A: 3 groups of rows, each row roughly a mix of its group's hidden directions:
A (81 x 10):
[1 -3 -15 -18 -9 2 22 7 -5 12]
[5 -2 -7 -8 -18 -9 6 -13 7 -24]
[-1 -1 3 -30 -6 -2 16 -6 -5 -8]
[0 5 1 1 19 3 11 1 -9 27]
[-10 -1 5 -5 12 -2 -21 12 -21 6]
[6 0 -7 -18 -16 11 6 2 -20 11]
[6 -1 12 5 -23 -2 -15 7 3 -18]
[0 0 -11 13 -6 25 5 4 -14 13]
[2 6 5 7 -28 9 1 -6 8 -17]
[5 -1 14 -2 -2 -18 -19 18 10 -7]
[-9 -15 -1 -3 11 -12 22 3 -3 17]
[-15 -6 7 2 11 12 -9 15 -20 -10]
[14 -1 -4 9 -9 -1 9 -5 29 -10]
[-16 -5 4 9 13 8 -15 2 -9 21]
[-3 11 -11 5 16 -2 20 -11 9 16]
[3 15 1 27 -9 10 -7 -9 -8 -1]
[-12 5 -1 22 10 10 12 -3 18 3]
[-13 -9 9 24 17 -1 6 -5 0 11]
[2 -13 1 19 1 -5 21 5 -10 16]
[11 16 -2 23 -9 3 -17 -5 -7 2]
[-12 -18 2 9 8 17 10 7 18 -3]
[2 -1 -5 -14 -19 6 14 -15 -4 -17]
[9 -3 -3 5 -16 -15 -10 -3 10 -23]
[-6 -4 8 14 1 7 -26 18 3 -2]
[1 7 -7 7 12 -22 -1 1 24 0]
[-10 -7 -13 0 4 5 23 3 -7 21]
[0 -12 11 -10 -6 2 9 -1 -25 17]
[-7 14 1 -15 0 4 25 -7 13 3]
[11 5 10 26 -10 13 -8 -2 -10 -2]
[11 3 16 -10 -5 -12 -15 0 9 -20]
[18 -1 5 -13 0 -18 12 -5 -16 10]
[-16 9 9 -2 2 24 14 -8 9 8]
[0 -10 -15 22 13 6 -12 -4 -11 8]
[11 0 15 -9 -8 -4 -23 -3 -15 -9]
[-6 0 -13 2 27 -2 7 -3 1 18]
[-17 6 6 15 4 12 -2 -8 -21 10]
[-7 -1 -2 4 18 15 3 2 -14 23]
[-4 9 5 24 0 22 -10 -8 -3 1]
[-10 -2 12 5 0 18 18 -5 -8 18]
[-8 10 9 19 -4 0 12 -23 7 -2]
[6 9 19 -4 -18 -11 -6 11 13 -10]
[-2 2 6 27 0 15 -13 7 -2 -13]
[14 13 7 0 -15 9 -19 -2 0 -17]
[-3 -4 -18 -16 13 -9 17 -15 1 -2]
[10 5 5 17 -4 -8 -9 -7 24 -11]
[-3 2 3 -27 15 -13 12 3 4 5]
[3 9 -4 14 -4 0 -5 -16 5 27]
[-8 0 3 22 2 19 10 -5 -8 15]
[16 5 -20 -14 -15 -6 2 10 3 -9]
[12 5 19 0 -8 -2 -22 -3 -3 -16]
[-13 2 -11 -18 2 9 22 0 7 11]
[-1 2 7 -25 2 -24 6 -6 -1 -9]
[-11 8 -4 9 14 18 10 -1 0 21]
[-1 0 -2 -15 5 -1 -12 16 -26 0]
[3 17 15 -13 -1 -11 17 5 14 9]
[4 -9 1 -23 9 -16 -13 14 1 -5]
[-8 0 8 16 -1 21 9 -6 -12 16]
[-5 9 -15 3 -8 25 12 -1 -5 12]
[6 -6 14 -21 -18 -3 -5 5 -9 -15]
[11 -3 1 -21 0 -18 -1 8 7 -19]
[2 -3 11 16 4 2 -23 18 -5 9]
[3 12 4 28 -9 8 2 -13 6 -8]
[4 -3 -8 -23 -7 -5 25 -6 3 3]
[-4 -12 6 -24 10 -12 0 13 2 -14]
[-7 1 -12 -5 -6 18 17 0 -12 19]
[3 -16 -7 -26 7 -3 0 19 2 1]
[9 15 0 22 -7 4 -19 1 -10 -5]
[-3 -6 10 18 6 -1 -8 -1 26 -9]
[-3 0 -10 -15 -3 2 17 -9 -9 24]
[2 -11 4 -14 6 -17 2 1 26 -6]
[-1 4 -13 -2 -4 -14 8 -12 21 -17]
[16 -2 -3 -18 -9 -19 -8 7 2 -14]
[6 -13 5 -16 12 -18 -12 11 -11 1]
[5 -3 8 -17 3 -20 -18 0 3 -15]
[-1 3 1 -23 -6 6 24 -11 -8 1]
[16 20 -4 13 -15 -6 -2 -15 -1 1]
[11 10 -10 5 -18 13 19 -6 -9 -7]
[-9 13 -10 3 9 6 22 -11 14 10]
[-2 -4 19 -18 -9 6 21 0 -5 10]
[-9 -10 -3 11 6 1 25 2 -3 19]
[7 4 11 -19 -4 -8 -22 -3 0 -16]

one row of each group, then the others: which group is each in?
[11 -3 12 13 2 -12 -21 16 -5 8]
(50)
[10 16 3 8 -3 -10 -24 2 -15 -5]
(46)
[3 -2 6 28 5 -8 10 4 18 -5]
(48)

[11 5 6 -3 -2 -23 -8 -7 21 -10]
(46)
[5 -10 -5 1 -19 -3 -11 -6 -1 -26]
(50)
[-5 -5 -5 -28 3 -6 11 2 -14 10]
(46)
[-14 -4 3 -5 -5 31 -1 2 -11 -1]
(50)
[-10 3 -3 -10 1 7 4 1 -31 12]
(46)
[17 4 -7 22 -5 -8 -13 6 5 -15]
(48)
[13 13 -7 -10 -16 -7 19 -13 -6 -6]
(46)
[8 -6 15 -3 -18 -6 -18 12 -3 -14]
(50)
[10 -1 0 -5 -7 -10 15 -7 25 -15]
(46)
